[-80.5  69.3  65.5  25.5] -> zovev
[-80.5  69.2  65.5  25.2] -> gitig
[ 22.0 -66.0 -81.0 -29.2] -> Zamu
[-21.6  69.3  65.4  25.5] -> vagok
[-66.0 -29.3  22.0 -81.0] -> Kat
[ 54.3  48.5 -20.1 -73.0] -> fiko
rest: [-66.0 -29.3  22.0]  [-81.0]
rest: [-66.0 -29.3]  [ 22.0 -81.0]
rest: [-80.5  69.2  65.5]  [25.2]
asked: [-80.5  69.2  65.5  25.2]  gitig
order: [-81.0 -66.0 -29.3  22.0]  Kat
rest: [-80.5  69.2]  [65.5 25.2]

[-30.4 -12.9  64.6  34.9  47.7   8.8] = gup
[ 34.9  47.7   8.8  22.8 -13.0 -30.4] = gitig
[ 34.9  47.7   8.8  64.6 -13.0 -30.4] = zereb
[ 34.9  47.7   8.8   5.9 -13.0 -30.4] = Zamu
order: [-30.4 -13.0   8.8  34.9  47.7  64.6]  zereb
order: [  8.8  22.8 -13.0 -30.4  34.9  47.7]  gitig
order: [-30.4 -13.0   5.9   8.8  47.7  34.9]  Zamu

[ 11.9   3.2   0.8 -18.9   8.6  14.3  17.7  -7.3 -16.8 -29.7 -25.9 -25.2
  -6.9  -2.0 -17.3 -15.2   6.6 -62.4   2.1 -12.4   8.9 -18.2  46.2  23.9
 -18.9  63.7  49.7 -65.5 -16.1] : vagok
[ 21.8   3.2   0.8 -18.9   8.6  14.3  -7.7  -7.3 -16.8 -29.7 -25.9 -25.2
  -6.9  -2.0 -17.3 -15.2   6.6 -62.4  32.5 -43.0 -11.3 -24.4  81.0  23.9
 -18.9  39.9  38.6 -40.5 -16.1] : zereb
[ 11.9   3.2   0.8 -18.9   8.6  14.3  17.7  -7.3 -16.8 -29.7 -25.9 -25.2
  -6.9  -2.0 -35.8 -47.8   0.5 -56.8   2.0 -12.4   8.9 -18.2  46.2  12.2
  -2.7  39.9  38.5 -37.1 -13.5] : Zamu
rest: [  2.0 -12.4   8.9 -18.2  46.2]  [ 12.2  -2.7  39.9  38.5 -37.1 -13.5]
order: [-13.5 -37.1  38.5  39.9  -2.7  12.2  46.2 -18.2   8.9 -12.4   2.0 -56.8
   0.5 -47.8 -35.8  -2.0  -6.9 -25.2 -25.9 -29.7 -16.8  -7.3  17.7  14.3
   8.6 -18.9   0.8   3.2  11.9]  Zamu
rest: [39.9 38.5]  [-37.1 -13.5]
rest: [46.2 12.2]  [ -2.7  39.9  38.5 -37.1 -13.5]

[ 58.2  10.4   7.4  -3.7  13.6  42.9  60.9  10.3  14.2 -15.0  11.4  22.7
 -16.8  30.9  21.0] : sem
[  8.1 -10.6  36.4  -3.5  55.6  24.3 -30.9   5.5  20.1   8.5  44.8  -3.3
  11.3  33.8  19.2] : Nivi
[-16.9  21.9 -28.5 -33.0   0.5 -19.5   4.5  -3.6 -25.0  31.0 -24.8 -44.0
  25.0  22.8  44.1] : bizap
[ 12.6  21.2 -30.9   5.4 -11.4  34.1 -34.2 -34.1  26.1 -11.5 -37.9  21.6
 -16.4 -47.1  -3.7] : Kat
[ 36.4  -3.5   5.6  44.8  19.2   8.5  -3.3 -30.9 -10.6  55.6  20.1  24.3
  11.3   8.1  33.8] : gitig
[  8.9  47.4  -1.1  -7.6   2.6  -7.1 -23.9 -30.8  15.2 -39.2  32.7 -31.0
 -30.4 -40.0  -7.2] : vagok
[ 21.0 -15.0  42.9 -16.8  22.7  58.2  -3.7  10.3  10.4  14.3  11.4  30.9
  60.9   7.4  13.6] : fiko
[ 20.3 -37.3 -52.8 -19.8  14.4 -29.6  19.8  21.4   7.4 -49.1  30.5  14.3
  -1.6  -3.4   4.4] : Zamu
[-37.4  27.0  -4.4  17.3  27.9 -29.4 -36.3 -17.7  22.6  -0.8  -3.7   0.8
 -55.8  -1.6  31.4] : gup
gone gup: [-36.3 -37.4 -55.8  22.6  -3.7  27.0  31.4  -1.6 -29.4  27.9   0.8 -17.7
  -0.8  -4.4]  [17.3]
gone fiko: [ 21.0  11.4 -15.0  -3.7  14.3  30.9  58.2   7.4  10.4  22.7  13.6  60.9
 -16.8  42.9]  [10.3]
order: [ 42.9  -3.7  60.9 -15.0  11.4  10.3 -16.8  14.3  21.0  10.4  13.6  22.7
  30.9  58.2   7.4]  fiko
order: [ 33.8  11.3  20.1  -3.3  44.8 -30.9  -3.5  24.3  19.2  55.6 -10.6   5.5
   8.5   8.1  36.4]  Nivi

[-66.2  -2.0   1.0  40.8   3.7 -44.8] -> gup
[  6.9  -6.4  -3.8  45.9  -6.9 -52.6] -> sem
[-25.5   0.5  52.7 -36.6  -3.8 -24.9] -> gitig
[  0.4 -40.2  15.8  38.9  -9.6  -4.0] -> Nivi
[-44.8  -1.9   3.7   1.0  40.8 -66.2] -> fimo
[ 43.2   4.0  50.4  19.9  -0.4 -44.3] -> bizap
[-24.9   0.5 -36.5  -3.8 -25.5  52.7] -> fiko
[ 80.1   0.5 -45.9 -17.4   2.9 -36.2] -> vagok
[ -9.6   0.4  15.8 -40.2  -3.9  38.9] -> zereb
rest: [ -3.8 -25.5]  [52.7]
order: [-44.8 -66.2  -2.0   1.0  40.8   3.7]  gup
gone gitig: [ -3.8 -24.9  52.7   0.5 -25.5]  [-36.6]
order: [-24.9  -3.8 -36.6  52.7   0.5 -25.5]  gitig
order: [  0.4  15.8 -40.2  -3.9  38.9  -9.6]  zereb

[ 0.0 -2.2 -1.3  6.2  9.7  1.9 -3.1 -7.4  0.8 12.8  5.5 11.6 -0.3 -0.7] -> vagok
[  4.6  -6.3  -4.6   2.9  -1.2  28.2  44.5  18.5  -3.2   9.1 -25.8  19.2
  11.2 -12.3] -> Nivi
[-6.4  6.6 -1.3  4.2 -2.5 -4.3  5.1  2.0 -3.4 -3.5 -0.9  4.3 -1.1 -2.9] -> fiko
[ -3.2   3.4   8.7 -52.3   7.3 -21.5  -3.2 -11.5 -15.8 -23.4  24.1  16.5
 -31.7   3.1] -> Zamu
[  1.3  -4.1  -4.9   4.4  15.0   3.4  -6.8 -11.0   2.3  27.3  11.3  18.5
  -1.5   1.6] -> fimo
[ -2.6   7.8  15.7 -21.0 -34.3 -17.1  30.2  41.8   4.1 -75.3 -30.6 -44.2
   7.7   0.2] -> sem
[-33.6  13.2   0.0   4.5 -12.3  -5.4  38.2  14.4   0.3  -7.6  25.9 -16.1
  57.1  29.6] -> bizap
[  0.2 -12.3  -5.4  13.2  29.6  14.4 -16.1 -33.6 -15.7 -23.4  24.1  38.2
  -7.6   4.5] -> gup
[ -3.2  -6.8 -16.4  -5.5 -19.7  -2.7   2.1   6.1  12.3 -41.4 -25.0 -21.4
   2.0  18.2] -> zereb
[  2.1   5.8   6.2 -18.9 -18.1  -7.9  11.9  25.2  -2.8 -40.2 -13.4 -25.9
   2.5  -0.5] -> gitig
[ -3.2   3.4   8.7 -15.8 -21.5 -11.5  16.5  24.2   3.1 -52.3 -23.4 -31.7
   7.3  -3.2] -> zovev
gone gup: [ -5.4  -7.6   0.2  14.4 -33.6  29.6   4.5 -16.1 -12.3 -15.7  13.2  38.2
 -23.4]  [24.1]
gone bizap: [ 29.6  -7.6 -33.6   0.0  38.2  57.1  13.2 -12.3   4.5  25.9   0.3  14.4
  -5.4]  [-16.1]
order: [ 12.3 -16.4   2.1 -19.7 -41.4  -3.2 -21.4  -2.7   2.0  -5.5  -6.8 -25.0
   6.1  18.2]  zereb
order: [ -7.6   4.5   0.2 -12.3  -5.4  13.2  29.6  14.4 -16.1 -33.6 -15.7 -23.4
  24.1  38.2]  gup
order: [  3.1 -31.7  16.5  24.1 -23.4 -15.8 -11.5  -3.2 -21.5   7.3 -52.3   8.7
   3.4  -3.2]  Zamu
order: [-52.3 -31.7 -23.4 -21.5 -15.8 -11.5  -3.2  -3.2   3.1   3.4   7.3   8.7
  16.5  24.2]  zovev
rest: [-15.8 -23.4  24.1]  [ 16.5 -31.7   3.1]

